[3.839, -2.103, 4.445, -0.908] = <8>
[-5.050, -2.103, 4.445, -0.907] = <2>
[-2.457, 3.138, -6.007, 7.772] = <45>
rev: [-0.907, 4.445, -2.103]
<2>
len: [3.839, -2.103, 4.445]
3
tail: [-2.457, 3.138]
[-6.007, 7.772]

[2.944, 1.782, 2.394, 0.211, 4.321, 1.849, 1.277, 6.186, 2.125, 1.572, 2.131, -0.616, 1.167, 1.834, 1.740, 6.683, 1.020, 1.310, 0.987, 1.463, 1.377, 1.712, 0.598, -0.481, 0.127, -0.103, 2.324, 1.459, 2.441, 6.404, 2.064, 1.477, 0.942, 6.946, 0.651, 4.176, 5.552, 1.383, 1.587, 0.430, 2.127, 1.173] -> <46>
[0.203, -1.249, 1.068, 0.527, 2.510, -0.618, 1.026, 2.397, 2.413, 2.508, 0.031, 0.203, -1.632, 2.021, 1.821, 0.185, 3.259, 3.715, 0.221, 0.419, 1.635, 1.923, 0.009, 1.352, -0.084, 0.893, 0.241, 0.569, -0.467, 2.774, 2.285, -0.338, -0.352, 1.659, 2.412, 1.521, 1.130, 1.751, -0.435, 2.188, 1.527, 0.461] -> <113>
[-1.678, 1.079, -1.657, 0.807, -3.593, 0.708, -1.214, -4.988, 3.981, 2.339, -2.364, -1.636, -0.140, 3.003, -2.312, -3.654, -3.173, 3.603, -0.536, -1.308, -2.871, -3.868, 1.197, -3.266, -1.461, -0.939, -2.002, 1.214, -1.442, -4.163, 4.567, -1.901, 2.027, -3.692, -3.655, -3.193, -2.362, -1.296, -1.651, -2.096, -3.722, -0.607] -> <104>
gone <113>: [3.715, 2.397, 1.527, 0.419, 1.521, 2.021, 2.285, -0.338, 2.508, -0.352, 2.774, 1.635, 0.203, 0.569, 1.751, 0.893, 0.203, 0.241, 2.412, 0.461, -0.467, 1.068, 0.527, 1.352, 0.221, -1.249, 1.026, 1.821, 2.188, 1.659, 3.259, 1.130, 0.031, 0.009, -0.084, 2.510, 0.185, -1.632, 1.923, 2.413, -0.618]
[-0.435]
gone <113>: [0.185, 2.508, 1.026, 3.259, 1.521, -0.084, 2.285, 0.419, 2.188, 0.569, 2.510, 2.021, 1.130, 1.635, -1.632, -0.338, -1.249, 0.221, -0.435, 1.352, 1.751, 0.241, 0.009, 0.203, 1.068, 2.412, 1.659, -0.467, 1.821, 1.923, 0.461, 0.203, -0.352, 0.031, 0.893, 0.527, 1.527, 2.397, 2.774, -0.618, 3.715]
[2.413]

[2.022, 4.461, 1.117, -2.687, -2.007, 4.756, 2.022, -0.976, -5.662]  <34>
[-3.999, 1.701, 3.359, -3.614, -2.473, -1.958, 1.251, -6.595, -4.453]  <105>
[0.085, -3.999, 1.704, 3.359, -3.614, -2.473, -1.958, 1.251, -6.595]  <41>
[-2.750, -0.469, 0.161, -2.688, -2.007, 3.359, -2.473, 1.251, -7.251]  <124>
[-2.459, 4.337, 1.178, -5.064, -1.252, 4.905, 3.117, -1.835, -5.203]  <44>
[-1.902, -3.305, 0.640, -0.936, -2.226, 2.650, -2.854, 0.950, -7.898]  <6>
[-1.630, -1.589, 4.700, -5.065, 3.336, -1.538, -1.538, 5.349, -0.305]  <99>
len: [0.085, -3.999, 1.704, 3.359]
4
rev: [1.251, -2.473, 3.359, -2.007, -2.688]
<124>
all <34>: [2.022]
0 6
tail: [-2.687, -2.007]
[4.756, 2.022, -0.976, -5.662]
all <99>: [-5.065]
3
rev: [-6.595, 1.251, -1.958, -2.473, -3.614, 3.359, 1.704, -3.999]
<41>

[1.855, 2.463, -1.390, 1.160, -1.028, 1.462, -1.772, -1.907, 2.509, 4.149, 1.994, 1.429, 3.609, 2.148, -0.761, -2.525, -0.642, 1.199, 1.857, 0.924, 0.180, -3.785, 2.119, -1.413, 3.055, -0.913, -1.354, 5.929, 0.268, -1.585, 0.770, -8.049, -1.669, 0.243, -1.718, -0.847, 1.012, 1.782] = <158>
[1.724, 2.569, -0.646, -0.966, -1.125, 1.355, -1.810, -1.050, 2.858, 4.361, 2.250, 1.649, 2.690, -0.318, -0.610, -2.598, 0.476, 1.033, 1.659, 0.265, -0.278, -3.780, 2.193, -1.563, 2.824, -0.717, -2.084, 5.775, 0.350, -1.545, 0.778, -8.083, -1.765, 0.053, -1.104, -0.834, 0.850, 1.697] = <96>
[0.819, 2.618, -0.053, -1.461, -0.879, 1.136, -0.566, -2.259, 1.617, 4.724, 0.116, 1.192, 0.579, 1.493, -1.746, -3.342, 3.238, 2.434, 3.027, 3.895, 0.989, -3.340, 2.528, -0.680, 4.174, -3.145, 0.220, 4.887, -0.533, -2.056, 0.949, -6.650, -1.297, 0.769, -0.885, -2.031, 2.794, 1.354] = <212>
[1.479, 2.649, 0.110, -1.409, -1.098, 1.339, -1.771, -1.393, 1.901, 4.386, 1.775, 1.649, 2.847, 2.613, -0.644, -2.709, 0.202, 1.105, 1.734, 0.190, 1.197, -3.935, 2.156, -1.528, 2.709, -0.547, -0.661, 5.705, 0.446, -1.547, 0.803, -8.080, -1.892, 0.113, 2.375, -0.935, 0.739, 1.609] = <185>
[1.681, 2.263, -1.506, -3.818, -0.573, 1.496, -1.529, -2.045, 2.052, 4.175, 1.252, 1.287, 1.644, 0.632, -0.600, -2.278, 3.150, 1.572, 2.427, 1.805, 0.762, -3.471, 2.279, -1.577, 3.717, -1.311, -0.369, 6.107, 0.101, -1.805, 0.851, -7.842, -1.473, 0.484, -1.001, 0.485, 1.645, 1.677] = <126>
[1.004, 2.706, -0.901, -1.591, -0.937, 1.309, -0.529, -2.355, 2.243, 4.868, 0.355, 1.122, 2.437, 0.374, -1.274, -3.255, 1.225, 2.296, 3.457, 3.323, 0.913, -3.245, 2.467, -0.701, 3.898, -2.854, -0.198, 3.894, -0.193, -2.209, 1.031, -6.331, -1.519, 0.413, -3.142, -1.973, 3.048, 1.110] = <22>
[-3.342, 3.238, 2.434, 3.026, -0.910, 1.699, -0.310, -0.997, 3.224, 4.903, 0.059, 1.094, 1.640, 1.023, -0.171, -2.818, 2.061, 1.931, 4.187, 2.532, 1.331, -2.687, 2.240, -0.409, 3.190, -2.566, -1.005, 5.589, 0.157, -2.621, 1.175, -5.449, -1.840, 0.504, -3.131, -1.786, 3.455, 0.414] = <141>
[1.519, 2.614, -1.508, -0.680, -1.023, 1.828, -0.522, -0.832, 2.657, 4.619, -0.489, 1.030, 1.136, 1.624, 0.709, -2.419, -0.298, 1.877, 4.227, 1.972, 1.814, -2.936, 2.330, -0.918, 3.033, -2.013, -0.714, 4.965, 0.579, -2.691, 1.434, -5.811, -1.735, 0.531, -2.200, -1.560, 3.408, 0.103] = <33>
[1.068, 2.782, -1.168, -1.196, -1.016, 1.454, -0.389, -1.848, 2.471, 4.772, 0.136, 1.061, 1.154, 1.294, -0.803, -3.065, 0.777, 2.290, 3.843, 3.044, 0.278, -2.909, 2.346, -0.364, 3.610, -2.785, 0.960, 4.807, -0.217, -2.383, 1.105, -6.004, -1.602, 0.394, -3.009, -1.840, 3.170, 0.872] = <160>
[1.622, 2.687, -0.828, -1.111, -1.105, 1.309, -1.739, -1.054, 2.813, 4.401, 2.635, 1.625, 3.254, 0.700, -0.535, -2.719, 0.367, 0.968, 1.889, 0.044, 1.548, -3.817, 2.132, -1.523, 2.594, -0.509, -1.516, 4.943, 0.647, -1.565, 0.887, -8.043, -1.928, -0.079, -0.318, -0.907, 0.651, 1.519] = <150>
[1.709, 2.276, -0.853, -1.603, -0.712, 1.487, -1.676, -2.229, 1.926, 4.031, 2.788, 1.469, 3.579, 3.022, -0.726, -2.416, 0.896, 1.472, 2.069, 1.429, 0.456, -3.661, 2.205, -1.788, 3.359, -1.038, -0.646, 5.481, 0.107, -1.654, 0.706, -7.957, -1.590, 0.220, -1.847, -0.802, 1.306, 1.813] = <57>
[1.841, 2.657, -1.173, -1.101, -0.863, 1.871, -0.598, -0.998, 2.868, 4.914, 0.758, 1.127, 1.336, 0.597, 0.734, -2.433, 1.820, 1.802, 4.291, 1.970, -0.181, -2.846, 2.304, -0.758, 3.042, -1.853, 2.001, 5.404, 0.566, -2.693, 1.422, -5.667, -1.997, 0.427, -2.458, -1.752, 3.413, 0.086] = <49>
rev: [3.027, 2.434, 3.238, -3.342]
<212>
rev: [1.136, 1.030, -0.489]
<33>
gone <126>: [2.052, -2.278, 2.427, 0.762, 1.805, 0.101, -1.805, 0.632, -1.001, -0.600, 2.279, -3.471, 1.677, 6.107, 3.150, -0.369, 0.485, 1.287, -0.573, 0.851, -1.529, 3.717, -1.506, -7.842, 1.681, 4.175, -3.818, -2.045, 1.572, 2.263, -1.473, -1.577, 1.644, 1.645, -1.311, 1.496, 1.252]
[0.484]
len: [1.004, 2.706, -0.901]
3
rev: [1.454, -1.016]
<160>
len: [1.519, 2.614, -1.508, -0.680, -1.023, 1.828, -0.522, -0.832, 2.657, 4.619, -0.489, 1.030, 1.136, 1.624, 0.709, -2.419]
16

[5.035, -2.536, 2.278, 1.448, -3.458, 5.970, -4.807, -4.804, 4.219, 3.600, 1.054] = <114>
[-1.260, 1.697, 1.328, 0.777, -4.942, 1.726, -0.756, 0.909, -1.239, -0.709, 1.683] = <12>
[4.222, -1.847, 2.430, 2.081, -1.118, 2.567, -1.955, -4.917, 3.058, 4.618, 1.593] = <168>
[5.564, -2.168, 3.673, 2.886, -3.750, 5.006, -3.712, -6.352, 4.092, 5.749, 2.538] = <195>
[-0.636, 0.539, 0.074, -0.742, -5.382, 4.502, -3.417, 1.681, 0.033, -2.580, -0.009] = <98>
[2.497, -1.321, 1.011, 0.523, -2.103, 3.499, -2.843, -2.184, 2.199, 1.429, 0.362] = <47>
[5.195, -4.008, -0.148, -0.346, 2.009, 3.959, -3.984, -4.074, 4.859, 2.514, -1.583] = <219>
[4.524, -3.029, 0.709, 0.565, 1.397, 2.691, -2.621, -4.208, 3.869, 3.288, -0.404] = <125>
[0.374, 1.345, 2.910, 1.855, -8.018, 4.476, -2.701, -0.930, -0.032, 0.830, 2.922] = <135>
[-0.695, 0.001, -0.941, -0.687, 1.723, -1.225, 0.789, 0.921, -0.436, -0.869, -0.824] = <4>
[4.851, -2.115, 2.800, 2.249, -2.196, 3.837, -2.942, -5.438, 3.626, 4.899, 1.792] = <197>
[0.468, 0.750, 1.963, 0.946, -7.130, 4.954, -3.378, -0.369, 0.408, -0.154, 1.818] = <82>
len: [4.851, -2.115, 2.800, 2.249, -2.196, 3.837, -2.942, -5.438, 3.626]
9
len: [-0.695, 0.001]
2

[-0.010, 0.002, 0.003, 0.002] = <73>
[1.026, -1.106, 0.356, 1.825] = <56>
[0.053, 2.529, 0.225, 2.991] = <75>
[-0.203, -0.203, -0.002, -0.202] = <137>
[-0.001, 7.524, 0.035, 4.365] = <112>
[-0.010, 0.002, 0.002, 0.002] = <5>
all <5>: [0.002]
1 2 3
all <137>: [-0.002]
2
gone <56>: [-1.106, 1.825, 1.026]
[0.356]
len: [-0.010, 0.002, 0.003, 0.002]
4
tail: [2.529, 0.225]
[2.991]
gone <112>: [0.035, -0.001, 4.365]
[7.524]

[0.756, -0.655, 0.326, -0.735, -3.063, -0.637, -2.631, 8.729] : <13>
[-2.631, -2.631, 0.326, 0.326, -2.631, 0.326, -2.631, 0.326] : <116>
[-7.570, -2.463, 0.920, 0.920, -1.922, 0.920, 0.325, 6.422] : <38>
tail: [0.920, 0.920, -1.922, 0.920, 0.325]
[6.422]
tail: [-0.735, -3.063]
[-0.637, -2.631, 8.729]
all <13>: [-2.631]
6
all <38>: [0.920]
2 3 5
rev: [-2.631, -0.637, -3.063]
<13>
all <116>: [0.326]
2 3 5 7

[1.345, 5.832, 1.974, 4.826, -3.400, 2.156, -5.527, -0.984, -2.206, -3.141, 0.858, -5.062, -7.871, -1.693, 0.272, 3.029, -2.493, 0.413, -2.472, -1.804, 4.291, 0.846, 8.220, -5.137, -6.460, -0.240, -2.083, -8.090, -5.928, -1.526, 0.602, 5.822, 1.370, -3.956, 5.091, 3.147, 1.903, 0.428, -1.207, -6.646, -2.246, 0.280] : <89>
[1.287, 5.594, 1.882, 4.826, -3.267, 2.048, -5.436, -0.803, -2.243, -2.911, 0.829, -4.744, -7.741, -1.800, 0.272, 2.632, -2.424, 0.386, -2.351, -1.804, 3.922, 0.937, 7.578, -5.137, -6.107, -0.063, -2.218, -7.622, -5.682, -1.689, 0.444, 5.662, 1.404, -3.750, 4.907, 3.173, 1.712, 0.349, -1.381, -6.202, -2.246, 0.280] : <61>
[1.258, 5.355, 1.790, 4.764, -3.135, 2.048, -5.255, -0.803, -2.095, -2.757, 0.858, -4.850, -7.482, -1.586, 0.060, 2.688, -2.356, 0.281, -2.168, -1.684, 3.830, 0.937, 7.578, -5.006, -6.107, -0.211, -2.218, -7.622, -5.682, -1.461, 0.497, 5.582, 1.540, -4.092, 5.214, 3.147, 1.616, 0.349, -1.323, -6.054, -2.229, 0.239] : <36>
[1.258, 5.951, 1.928, 4.888, -3.533, 2.102, -5.708, -1.074, -2.280, -3.065, 0.976, -5.062, -8.130, -1.729, 0.236, 2.745, -2.767, 0.386, -2.472, -1.864, 4.106, 0.846, 8.433, -5.401, -6.989, -0.211, -2.015, -8.246, -6.052, -1.624, 0.708, 5.822, 1.370, -4.093, 5.214, 3.121, 2.287, 0.480, -1.207, -6.794, -2.163, 0.280] : <16>
tail: [-4.093, 5.214]
[3.121, 2.287, 0.480, -1.207, -6.794, -2.163, 0.280]
tail: [5.822, 1.370, -3.956]
[5.091, 3.147, 1.903, 0.428, -1.207, -6.646, -2.246, 0.280]
gone <61>: [-0.803, 0.349, -6.107, -3.750, -6.202, 0.937, 1.404, 1.287, 5.594, -4.744, 7.578, -1.800, -1.689, 3.173, -1.804, 0.280, 0.272, -2.351, 5.662, 2.632, -2.243, 0.829, -2.424, 2.048, 1.882, -2.246, -5.436, -2.911, 1.712, 0.444, -7.622, 4.907, 3.922, 0.386, -0.063, -3.267, -5.682, 4.826, -7.741, -5.137, -2.218]
[-1.381]

[3.727, 3.566, 6.341, 3.830, -2.833, -5.493] : <92>
[1.780, 3.902, 7.628, 4.441, 0.417, -3.719] : <88>
[3.291, 2.928, 4.125, 2.855, -2.842, -4.999] : <23>
[2.331, 2.355, 5.916, 2.986, -1.401, -3.068] : <3>
[0.427, -4.409, 6.155, -1.228, -1.715, 5.722] : <50>
[-3.804, -1.885, -0.159, -1.135, 4.728, 5.407] : <169>
[-2.852, -1.259, 2.837, 0.021, 4.091, 4.648] : <115>
rev: [4.728, -1.135, -0.159]
<169>
len: [3.727, 3.566, 6.341, 3.830]
4

[-4.540, -1.062, -3.117, 0.384, -5.174, 1.027, 3.117, 1.883, 4.264] : <32>
[-1.475, -1.062, -1.736, -7.037, -5.174, 5.009, 1.327, 3.571, -1.343] : <154>
[-0.965, -0.048, -3.008, -7.037, -5.071, -1.447, 0.506, -2.653, -0.200] : <71>
[-0.965, -0.048, -3.008, -7.037, -5.071, -1.447, 2.644, 3.984, -2.364] : <95>
[-4.540, 0.196, -2.953, 5.059, -1.067, -3.055, 0.282, -2.291, 3.876] : <35>
[2.360, -1.062, -1.736, -7.037, -5.174, 5.009, 1.327, 3.571, -1.343] : <110>
len: [-1.475, -1.062, -1.736, -7.037, -5.174, 5.009, 1.327, 3.571, -1.343]
9
len: [-4.540, 0.196, -2.953, 5.059, -1.067, -3.055, 0.282]
7
tail: [-2.953, 5.059, -1.067, -3.055, 0.282]
[-2.291, 3.876]
rev: [1.027, -5.174, 0.384, -3.117]
<32>
gone <35>: [-2.953, 3.876, 5.059, -4.540, -3.055, 0.282, -1.067, 0.196]
[-2.291]

[1.555, 0.733, -0.835, 1.275, -1.998, -0.834, 1.712, -4.686, -5.433, 0.500, 4.324, 2.343, -4.227, 2.961, 2.737, -0.990, -1.475, 3.862, -3.248, 0.508, -2.033, -4.648, 1.885, -2.066, -2.929, 0.980, -0.986, 1.554, 0.625, -4.474, 3.611, 4.469, 0.381, 2.630, -0.314, 2.444] = <144>
[-2.848, 2.183, 0.604, 2.280, 1.577, -3.209, 2.603, -1.023, 0.168, 0.413, -3.796, -2.124, 0.090, 1.459, 3.617, 6.407, 3.747, -2.385, -3.493, -3.684, 3.380, -1.492, -1.358, 0.445, 2.410, -1.546, 3.095, 0.198, 1.890, -1.145, -1.439, 1.083, 1.202, 6.394, -0.540, 3.227] = <151>
[-0.061, 1.622, -2.252, -2.252, -0.784, -2.033, 2.978, -1.900, 3.627, 3.051, -2.252, 2.542, 2.803, 5.220, -3.556, -2.171, -0.477, -0.884, -2.252, -0.892, -3.111, -5.104, -2.761, 1.368, -1.914, -0.932, -2.638, -3.104, -3.604, 3.104, -1.016, 5.093, -3.393, -1.030, -3.994, -1.513] = <53>
[1.781, 2.234, 2.372, 3.484, -0.299, -0.586, 2.803, -0.408, -2.922, 2.869, -2.200, -8.109, -0.379, 1.142, -3.883, -0.973, -3.305, -3.294, 2.399, 3.383, -2.682, -1.491, -1.358, -0.732, 3.741, -0.847, 0.195, 1.576, 1.910, 0.930, 0.787, 2.108, -1.192, 6.287, -0.769, -2.474] = <108>
[1.608, -2.326, -1.117, 6.146, -1.455, 3.125, -3.257, 0.735, 0.355, 6.102, -0.735, 0.497, 1.609, 4.065, -0.041, 3.956, 1.155, 1.393, 2.510, -2.930, 5.622, 0.528, -3.309, -1.200, -0.788, 3.095, -1.772, -5.078, -0.804, -1.074, 2.058, -2.303, -1.535, 1.760, -0.131, 0.624] = <149>
[1.107, 0.221, 0.643, -1.361, -0.981, 3.627, -2.322, -0.528, -0.976, 4.786, 3.505, 1.763, -4.628, -0.752, -1.282, -2.960, -0.985, 4.556, 4.778, -6.030, -3.139, 1.644, -0.579, 1.101, 0.490, 0.524, 0.151, 4.106, -3.883, 1.733, -0.976, 1.297, 0.966, -2.978, -0.976, 3.441] = <119>
gone <144>: [-0.990, -0.314, -3.248, -1.475, -0.835, 2.343, -2.066, 1.885, 4.469, -4.648, 1.712, 3.611, -5.433, -4.686, -2.033, 3.862, -4.227, 0.733, 2.961, 2.630, 0.625, 2.444, 2.737, 1.275, -1.998, 4.324, 0.980, 0.381, 1.555, 0.500, -2.929, -0.834, 1.554, -4.474, 0.508]
[-0.986]
all <53>: [-2.252]
2 3 10 18
tail: [-1.491, -1.358]
[-0.732, 3.741, -0.847, 0.195, 1.576, 1.910, 0.930, 0.787, 2.108, -1.192, 6.287, -0.769, -2.474]
all <119>: [-0.976]
8 30 34

